One hidden turn or mirror swaps the rows below in pairs. Which row is each named row swapped with?
The rows were stretched afterwards, more along some directions than others.
k527: 15.5 -4.6 2.8 3.5 9.8 0.9 -12.7 6.3 9.7 7.7 20.4 -15.0 0.7 -14.3 -7.0 20.4 -5.9 25.7 9.4 -7.8 -34.7
k881: -2.3 -10.2 4.5 3.8 -7.3 12.9 1.5 1.0 -2.3 -6.8 -10.2 6.8 0.3 9.6 -14.2 2.3 -1.6 -1.7 12.5 -13.0 -19.1
k419: -7.8 -9.8 -1.7 0.0 -4.8 8.9 6.9 -3.6 -4.1 -2.2 -19.9 7.5 3.1 9.7 -15.8 -1.0 -8.5 -6.4 7.4 -5.6 -8.5
k343: 1.9 16.1 -3.1 2.8 7.8 -7.8 0.3 5.3 13.5 -1.1 7.6 -5.6 -1.0 -12.4 6.6 17.4 -9.7 2.4 -5.0 -3.3 -9.2
k187: 12.6 -19.0 4.7 7.7 3.3 -1.2 -0.4 -2.1 11.1 -9.1 12.9 -4.4 3.7 -7.0 -3.8 7.7 -17.4 21.7 6.8 19.8 -7.8
k423: 16.3 -6.0 2.9 7.4 3.3 7.9 -10.6 6.1 3.4 8.2 23.0 -8.9 1.5 -15.2 -5.3 19.2 -7.4 20.4 1.4 -1.9 -27.8
k801: 15.4 10.6 -5.8 -1.5 0.3 -3.8 2.0 -1.6 9.7 3.1 12.2 12.1 10.2 -25.9 -13.1 16.7 -16.9 -12.1 -0.4 24.5 -10.8
k850: 14.2 8.6 -5.4 -1.2 4.6 -8.5 1.2 -4.2 9.1 5.0 12.5 9.6 7.6 -22.5 -10.8 17.5 -14.6 -11.2 -1.8 23.8 -9.9
k635: 14.2 -20.7 7.9 5.4 -1.6 -0.5 1.8 4.6 9.6 -15.2 13.6 -8.7 -1.3 -1.6 -11.5 7.0 -11.9 15.0 16.4 18.7 -7.4
k513: 19.2 8.3 1.5 -4.8 -7.1 -3.1 -10.1 -0.4 0.9 -12.2 2.8 6.5 -4.8 0.3 -9.7 0.4 -3.9 1.8 4.6 12.2 -19.7
k640: 4.1 4.0 5.9 8.4 -11.3 8.2 8.4 22.7 -2.0 -12.9 -8.2 4.7 -9.2 11.9 -17.2 -10.9 12.9 -19.7 17.1 -10.3 0.0
k687: 19.7 -14.3 -7.8 -10.6 -16.3 7.8 5.9 8.0 -10.5 -11.3 5.4 -6.2 -14.9 9.6 -19.0 -10.1 1.6 -10.8 8.4 13.8 -7.0
k379: 13.2 -26.4 10.5 6.7 -1.8 4.0 -3.8 1.7 9.6 -10.4 4.5 -11.0 -1.3 -3.6 -8.6 5.0 -16.3 20.7 8.0 14.0 -14.7
k266: -12.1 2.0 6.7 9.6 -0.8 -4.2 1.7 8.3 2.7 3.8 -4.4 0.2 12.6 4.7 -3.3 9.0 2.7 -6.8 5.2 -16.9 -0.6
k107: 16.2 16.3 10.1 7.0 7.1 -6.1 1.0 20.4 24.5 -0.3 30.7 -10.6 1.0 -24.1 0.6 24.4 -10.4 6.5 18.5 13.7 -14.1
k297: 9.9 4.9 6.9 10.9 -7.3 11.2 1.3 23.8 1.2 -10.7 -2.7 0.2 -8.0 5.4 -20.8 -12.0 12.0 -17.0 20.7 -14.9 -10.3
k843: -0.4 -8.1 -2.4 11.6 1.5 -0.3 17.1 4.8 9.7 -10.4 -1.1 -1.6 -9.6 -2.9 -5.4 -4.4 -3.9 -5.9 2.6 2.2 3.6
k75: 2.1 -1.4 -14.1 7.2 6.4 -5.6 -7.6 -13.5 6.8 -0.2 12.9 1.0 8.9 -17.2 -6.3 22.0 -6.3 -7.5 11.2 12.2 -12.9
k476: 4.3 8.3 3.5 9.7 11.9 -9.3 -7.7 3.0 23.0 -0.9 10.1 -4.9 8.3 -18.3 -3.8 24.5 -6.1 4.3 -1.3 2.0 -13.6
k140: 22.8 -5.3 3.9 5.8 1.9 12.5 -5.5 9.9 8.3 2.7 28.4 -2.9 1.9 -10.0 -13.3 20.2 0.3 14.5 1.6 -2.9 -31.9
k167: 15.9 -21.4 4.6 3.7 1.6 -1.3 3.0 1.5 7.5 -16.0 2.4 -2.0 -1.3 -3.6 -10.0 4.3 -14.3 17.3 10.2 16.9 -12.1
k346: 23.0 10.6 4.4 -8.2 -1.6 -0.8 -7.7 6.4 11.3 -13.2 2.2 6.0 -1.3 1.7 -10.9 4.7 -1.2 2.9 3.0 16.7 -16.6
k641: 9.5 -13.3 -9.7 9.2 -14.9 1.0 13.1 -3.6 -19.2 -6.0 6.8 13.4 -0.6 7.3 -6.5 -17.3 -4.6 -1.6 -11.7 8.3 3.6
k404: 8.3 -5.5 1.0 21.0 -5.1 0.2 3.9 -4.1 10.2 -16.9 22.3 6.3 -2.5 -10.9 -12.8 14.3 -12.0 -2.3 -8.0 35.8 -8.2
k52: -6.4 -22.6 4.9 8.8 -11.1 10.7 1.2 -8.0 -8.5 -7.9 -6.1 8.8 4.1 9.4 -12.1 0.1 -4.9 -0.7 6.0 -3.2 -20.4
k657: 12.1 2.8 0.4 1.2 -4.8 -2.4 2.8 -7.5 4.2 2.6 14.7 13.2 5.3 -18.8 -10.0 17.7 -9.8 -12.1 -6.0 26.4 -8.8
k393: 4.0 0.1 6.5 10.2 -12.9 10.7 2.6 17.2 -4.9 -10.6 -0.8 4.5 -9.1 13.1 -13.1 -11.5 19.3 -22.6 15.1 -11.3 -0.8
k390: -1.2 -0.8 -8.4 -5.8 -0.4 -11.1 7.2 2.6 -2.5 5.6 -11.7 -8.2 5.0 2.1 9.1 -5.5 -16.2 2.8 6.7 -5.0 7.9
k320: 5.7 -5.3 -13.5 2.2 4.6 -1.4 -9.5 -3.6 7.6 -1.3 -2.7 -3.0 5.6 -6.2 -16.7 14.1 -5.8 -9.3 9.4 6.0 -18.8
k706: 8.2 -8.7 5.2 20.7 -8.9 4.9 -2.6 -4.2 9.1 -13.6 18.4 -5.2 -7.3 -7.3 -14.0 8.3 -9.5 -5.0 -5.7 28.7 -17.0
k149: 15.4 14.1 7.6 10.8 8.4 -3.4 2.1 17.9 24.1 -1.2 35.2 -6.9 -0.3 -23.7 4.8 23.7 -5.3 3.6 12.9 14.4 -7.5
k699: 10.4 5.2 -5.1 2.8 -1.5 -10.0 0.3 -12.8 3.1 -0.1 14.0 12.7 7.0 -19.7 -9.8 10.1 -12.4 -15.8 -6.7 29.1 -11.6
k787: -7.9 -9.1 6.9 5.3 -6.5 -2.5 6.6 2.1 -0.2 2.8 -0.6 2.9 16.4 4.3 -5.8 12.8 -6.2 -2.9 1.0 -8.6 -5.1
k380: 0.2 -8.3 -9.4 11.9 -1.9 -0.3 -10.2 -9.1 5.4 -2.0 14.0 -2.0 11.4 -7.2 -14.8 12.4 -4.9 -13.9 8.9 15.6 -10.0
k106: 0.9 7.5 -1.9 -6.4 -0.3 -17.1 6.4 8.9 4.0 3.0 2.4 -14.9 2.8 -3.9 13.8 3.5 -13.7 6.9 9.9 0.2 4.6
k148: 1.9 -1.3 1.9 -11.2 -5.7 -4.9 11.5 6.0 -3.0 -0.8 -2.2 -8.1 1.0 4.7 10.9 -5.4 -7.2 2.6 3.5 -2.8 6.6
k557: 3.1 -7.2 6.4 0.3 -11.4 -11.8 -13.6 -0.3 -8.6 -7.4 16.7 -14.4 1.1 11.4 1.2 -5.6 2.8 4.8 4.9 0.3 -3.7
k824: 4.2 -4.9 -0.6 -9.9 -9.8 -11.0 9.6 3.7 -3.7 1.3 -2.5 -10.6 3.8 2.3 7.8 0.1 -16.2 7.2 6.6 -2.4 -3.0
k727: -3.6 -6.7 -5.7 -4.6 -16.7 -11.0 -1.3 -5.0 -14.0 -7.6 2.0 -7.2 -1.0 13.4 6.2 -15.1 -2.3 -0.1 0.2 1.0 2.1
k328: 19.1 13.8 5.0 6.8 7.5 -3.8 3.5 23.0 23.3 -5.9 27.1 -10.8 -2.4 -23.5 -6.0 14.3 -11.1 0.1 20.3 16.9 -8.9
k304: 14.2 -7.4 -9.9 10.8 -7.8 -3.7 13.2 -6.1 -10.9 -12.0 6.7 18.5 -0.7 -1.1 -6.7 -13.9 -6.0 -1.7 -16.5 17.5 2.1
k832: -7.0 -20.1 4.5 -1.2 -11.2 12.0 0.6 -3.9 -8.0 -6.3 -14.9 10.2 5.0 14.6 -10.2 -3.6 -7.8 0.7 2.1 -3.8 -11.8
k296: 19.2 16.0 5.7 8.3 10.0 -6.6 3.9 18.6 23.9 -3.0 30.0 -9.0 -1.3 -28.8 -1.9 22.3 -10.6 4.2 17.5 17.4 -10.3
k449: 15.1 -13.0 -7.4 12.5 -16.8 6.2 11.7 0.9 -12.4 -10.0 5.0 10.6 -1.8 -1.4 -15.1 -16.1 -6.1 -5.9 -6.6 12.6 0.2
k955: 6.0 -20.5 -13.5 18.9 -3.9 2.3 -1.5 -8.3 -11.4 -11.0 9.2 3.3 3.0 5.7 -5.7 -4.7 5.2 9.2 4.4 -5.2 -4.7
k331: 2.9 -4.3 9.8 -5.6 0.3 -8.4 -8.1 0.9 2.2 -1.3 9.7 0.8 8.5 6.3 -4.3 -1.2 5.9 3.7 14.2 -7.1 -8.0
k754: 15.5 4.9 -2.1 -2.1 -3.8 -0.7 5.5 -2.4 8.5 0.6 4.1 13.8 2.7 -18.7 -15.6 14.6 -14.3 -17.2 -4.2 28.2 -14.6
k538: 3.5 3.3 2.9 9.1 -11.1 8.6 7.4 17.4 -7.6 -11.4 -4.4 8.3 -6.6 10.7 -17.5 -12.7 14.4 -20.3 15.4 -11.4 -0.7
k18: 11.1 -21.8 -11.6 12.4 -5.2 0.1 -8.2 -4.7 -6.7 -3.8 16.2 -11.4 3.8 3.8 -2.4 -1.9 -6.5 20.0 3.3 -0.1 -19.1
k218: -7.1 -16.9 1.6 4.8 -9.3 12.0 0.3 -6.2 -6.4 -7.8 -18.7 11.8 2.3 14.0 -17.0 -6.4 -1.5 -10.2 6.1 -3.7 -8.9
k740: 11.3 -10.1 -6.4 5.0 -15.8 3.1 16.7 -4.0 -15.7 -7.8 7.3 20.4 -1.0 3.7 -4.2 -9.3 -4.7 -1.2 -16.1 15.8 6.4
k112: 16.7 -5.1 -14.0 9.9 2.1 1.7 -5.3 1.5 2.9 -6.1 4.2 -4.9 0.5 -2.8 -5.1 -2.2 -3.9 9.9 6.7 -4.4 -12.3
k194: 5.4 -15.7 -11.9 -8.7 -7.8 1.4 8.1 7.6 -13.7 -11.6 -9.5 -1.4 -10.9 15.7 -16.6 -13.2 0.7 -2.7 6.3 4.0 2.3
k511: -7.4 -14.7 3.2 2.9 -9.9 10.5 8.4 -1.9 -3.2 -10.2 -10.9 15.7 6.3 8.5 -12.3 8.2 1.7 -6.1 8.2 1.1 -9.9
k794: 6.6 -7.1 4.6 18.2 -11.6 7.5 2.4 -2.8 9.9 -14.2 16.5 -0.3 -4.4 -3.6 -13.9 8.7 -5.9 -9.2 -5.9 31.0 -13.8
k181: 19.3 9.4 1.6 -10.4 -2.3 -4.4 -9.0 3.3 3.6 -12.5 3.4 8.1 -0.8 4.4 -6.3 1.3 -5.4 6.9 -0.7 14.4 -13.3
k742: 15.6 -16.8 -2.1 8.7 -17.8 3.8 12.5 -1.8 -13.7 -8.7 12.0 15.8 1.4 5.1 -8.4 -11.2 -7.4 3.5 -13.7 19.1 -3.1
k55: 12.9 -18.0 4.7 0.8 2.8 -3.1 1.7 1.7 5.9 -8.1 5.2 -6.2 4.8 1.1 -10.1 2.8 -15.4 22.0 11.1 13.7 -4.0
k347: -6.0 -6.6 13.5 5.8 -2.0 3.4 3.4 5.0 3.4 1.2 1.5 -0.3 11.9 4.1 -5.1 8.0 4.1 -6.3 1.7 -9.5 -1.0
k121: -12.4 -8.5 2.5 11.2 1.4 -4.1 -0.4 -1.5 0.2 9.1 0.8 1.0 20.3 2.9 -2.1 8.7 -6.8 -1.5 2.1 -8.6 2.5
k568: 12.8 -21.4 9.0 9.7 -4.2 4.6 3.2 2.8 9.1 -12.6 6.8 -6.4 -1.6 -6.5 -7.5 11.1 -5.7 16.6 14.2 11.5 -17.0
k529: 9.3 -12.4 -9.8 -8.2 -10.6 5.9 4.7 7.3 -15.4 -7.7 -5.0 1.5 -9.2 9.8 -13.2 -9.1 -2.3 -4.6 1.6 8.7 2.9

Swapped with k794: k346
Swapped with k850: k641
Swapped with k380: k112
Swapped with k390: k121
Swapped with k754: k742
Swapped with k640: k107
Swapped with k304: k699
Swapped with k657: k740
Swapped with k527: k194
Swapped with k881: k635
Swapped with k140: k687

